Small tables with named rows and columns. After each table, cells are looked up by row and column.

Table kug
,zuvo,danidam,memag,sigivur
kib,73,29,58,56
fuz,39,83,41,43
difu,18,37,25,46
beme,45,46,47,50
mupe,78,13,90,21
ziresad,49,33,59,7
sadad,40,59,45,46

What is the sigivur of fuz in kug? 43
What is the zuvo of beme in kug? 45
What is the zuvo of mupe in kug? 78
What is the danidam of difu in kug? 37
What is the zuvo of fuz in kug? 39
What is the sigivur of mupe in kug? 21
What is the sigivur of difu in kug? 46
What is the sigivur of beme in kug? 50
What is the danidam of mupe in kug? 13
What is the sigivur of sadad in kug? 46
What is the memag of beme in kug? 47
What is the danidam of fuz in kug? 83
What is the sigivur of kib in kug? 56
What is the danidam of ziresad in kug? 33
What is the danidam of beme in kug? 46

bopek
|  | ferubot | budol | kota | peri | rivireg | gokonit | dob | nek | dazev | legu |
|---|---|---|---|---|---|---|---|---|---|---|
| lov | 0.43 | 0.60 | 0.40 | 0.50 | 0.49 | 0.50 | 0.56 | 0.68 | 0.64 | 0.67 |
| zimodem | 0.71 | 0.31 | 0.73 | 0.52 | 0.53 | 0.52 | 0.53 | 0.68 | 0.71 | 0.68 |
| bigu | 0.52 | 0.78 | 0.35 | 0.46 | 0.44 | 0.46 | 0.56 | 0.47 | 0.48 | 0.48 |
| nas | 0.46 | 0.38 | 0.64 | 0.58 | 0.57 | 0.61 | 0.51 | 0.49 | 0.48 | 0.49 |
| duradif | 0.57 | 0.37 | 0.62 | 0.25 | 0.18 | 0.23 | 0.79 | 0.85 | 0.82 | 0.82 |
| lumovo | 0.62 | 0.33 | 0.67 | 0.59 | 0.60 | 0.60 | 0.50 | 0.33 | 0.34 | 0.31 |

What is the dazev of lov in bopek? 0.64
What is the nek of bigu in bopek? 0.47
What is the ferubot of lov in bopek? 0.43
What is the budol of lumovo in bopek? 0.33
What is the budol of lov in bopek? 0.60
What is the kota of duradif in bopek? 0.62
What is the dob of nas in bopek? 0.51
What is the gokonit of nas in bopek? 0.61
What is the dazev of nas in bopek? 0.48
What is the dob of lumovo in bopek? 0.50
What is the dazev of bigu in bopek? 0.48
What is the peri of lumovo in bopek? 0.59
What is the nek of duradif in bopek? 0.85

zufenuz:
          pes  pimeta    zes    dup    kun  valamim  tufu    lil  nevusa
fugale   18.8    14.8   13.4   15.8   16.0     21.2  16.5   15.0    12.3
sotopub  12.8    12.1   12.6   12.1   12.6     12.9  12.9   12.7    12.4
tifo     42.4    29.1   17.0   33.7   24.9     44.7  13.4   11.7    23.0
pim      49.6    26.6   17.0   32.2   30.4     49.8  12.7    5.8    22.0
tig      32.1    15.6   14.1   29.0   30.1     36.6   5.5   18.2    14.3
tirar     6.5    14.6    8.4   15.9   16.1     12.4  10.2   12.5    12.2
pezaza    0.6    15.4   15.8   11.5    7.4      8.0   9.8   24.3    17.9
tefo     -5.9    13.4   19.8  -12.5    4.0      9.6   2.8   55.0    13.0
sud      15.6    14.4   15.9   16.5   12.8     19.4  15.4   14.0    11.6
kimogul  28.8    20.1   13.5   26.3   21.6     35.1  14.7   10.6    19.1
lavat     3.4   -17.7  -12.2   14.0  -17.2    -45.4  42.1  -74.1    -6.0
pavubon  -7.8    21.3   20.2    1.9   11.2     -0.1   5.1   28.5    15.7
rok       0.0    13.2   20.0   -2.5    8.3      6.8   4.6   32.9    12.1

dup of kimogul is 26.3
nevusa of rok is 12.1
tufu of lavat is 42.1
dup of tig is 29.0
pimeta of pezaza is 15.4
pes of pim is 49.6
zes of pavubon is 20.2
valamim of lavat is -45.4
nevusa of lavat is -6.0
lil of tefo is 55.0
valamim of rok is 6.8
pes of fugale is 18.8
zes of sud is 15.9
valamim of pavubon is -0.1
dup of sotopub is 12.1

Table votamo
columns: kas, siruvan, vaz, fum, rilodu, dokisis, fudak
saf: [188, 177, 205, 197, 200, 196, 148]
nof: [164, 156, 220, 176, 145, 237, 43]
nez: [186, 184, 187, 186, 186, 186, 184]
gepi: [189, 190, 175, 180, 178, 173, 218]
mir: [193, 191, 175, 182, 177, 189, 172]
ropib: [176, 160, 217, 194, 177, 221, 97]

gepi, dokisis => 173
nof, fum => 176
ropib, fudak => 97
nof, fudak => 43
ropib, fum => 194
nez, siruvan => 184
saf, siruvan => 177
saf, kas => 188
ropib, siruvan => 160
mir, rilodu => 177
nez, rilodu => 186
nez, kas => 186
nof, dokisis => 237
saf, vaz => 205
nez, dokisis => 186
nez, vaz => 187
ropib, vaz => 217

mibuta:
fields: bol, gorufuz, med
pevedes: [-600, -484, -459]
nisa: [-200, 558, -479]
verig: [-489, -568, -571]
nev: [-399, -643, -691]
tur: [-303, -410, -763]
domuvod: [-634, 19, -208]
komazol: [-567, -755, -538]
lud: [-773, -729, -332]
taze: [-581, -486, -470]
dab: [-382, -451, -669]
nus: [-775, -979, -408]
gis: [-671, -530, -375]

bol of lud is -773
gorufuz of tur is -410
bol of domuvod is -634
gorufuz of nisa is 558
gorufuz of lud is -729
bol of dab is -382
bol of tur is -303
bol of taze is -581
med of lud is -332
med of dab is -669
med of pevedes is -459
bol of pevedes is -600
gorufuz of komazol is -755
med of tur is -763

tika =
	nubegu	siz	pap
bubago	55	240	144
lifipu	244	58	137
kuz	116	251	73
masubug	40	212	189

masubug, pap -> 189
lifipu, nubegu -> 244
bubago, nubegu -> 55
kuz, pap -> 73
bubago, siz -> 240
masubug, siz -> 212
kuz, nubegu -> 116
kuz, siz -> 251
bubago, pap -> 144
lifipu, siz -> 58
lifipu, pap -> 137
masubug, nubegu -> 40

ruvuf.csv
,teletif,lig,gefe,gef,pivu,bekeseb,gamubuk,vela,gek
rafipot,23.3,-45.4,2.1,53.5,35.0,15.8,28.7,35.2,45.3
zoka,32.0,20.2,-8.5,-2.6,21.5,8.5,28.2,73.9,23.5
pitavaf,51.9,11.7,14.1,26.0,32.3,-5.7,27.3,35.2,17.6
rebo,51.0,84.0,-5.9,30.5,14.9,38.5,26.6,-36.6,15.1
rif,42.0,41.4,13.9,35.5,27.2,16.0,11.6,-56.3,22.4

What is the gek of rafipot in ruvuf? 45.3
What is the bekeseb of pitavaf in ruvuf? -5.7
What is the gek of zoka in ruvuf? 23.5
What is the pivu of rif in ruvuf? 27.2
What is the gamubuk of zoka in ruvuf? 28.2
What is the pivu of rafipot in ruvuf? 35.0
What is the lig of rafipot in ruvuf? -45.4
What is the gef of pitavaf in ruvuf? 26.0
What is the pivu of rebo in ruvuf? 14.9
What is the lig of rif in ruvuf? 41.4
What is the teletif of pitavaf in ruvuf? 51.9
What is the gamubuk of rebo in ruvuf? 26.6
What is the gef of rafipot in ruvuf? 53.5
What is the vela of rif in ruvuf? -56.3
What is the bekeseb of rafipot in ruvuf? 15.8
What is the gefe of rif in ruvuf? 13.9
What is the vela of rafipot in ruvuf? 35.2
What is the lig of rebo in ruvuf? 84.0

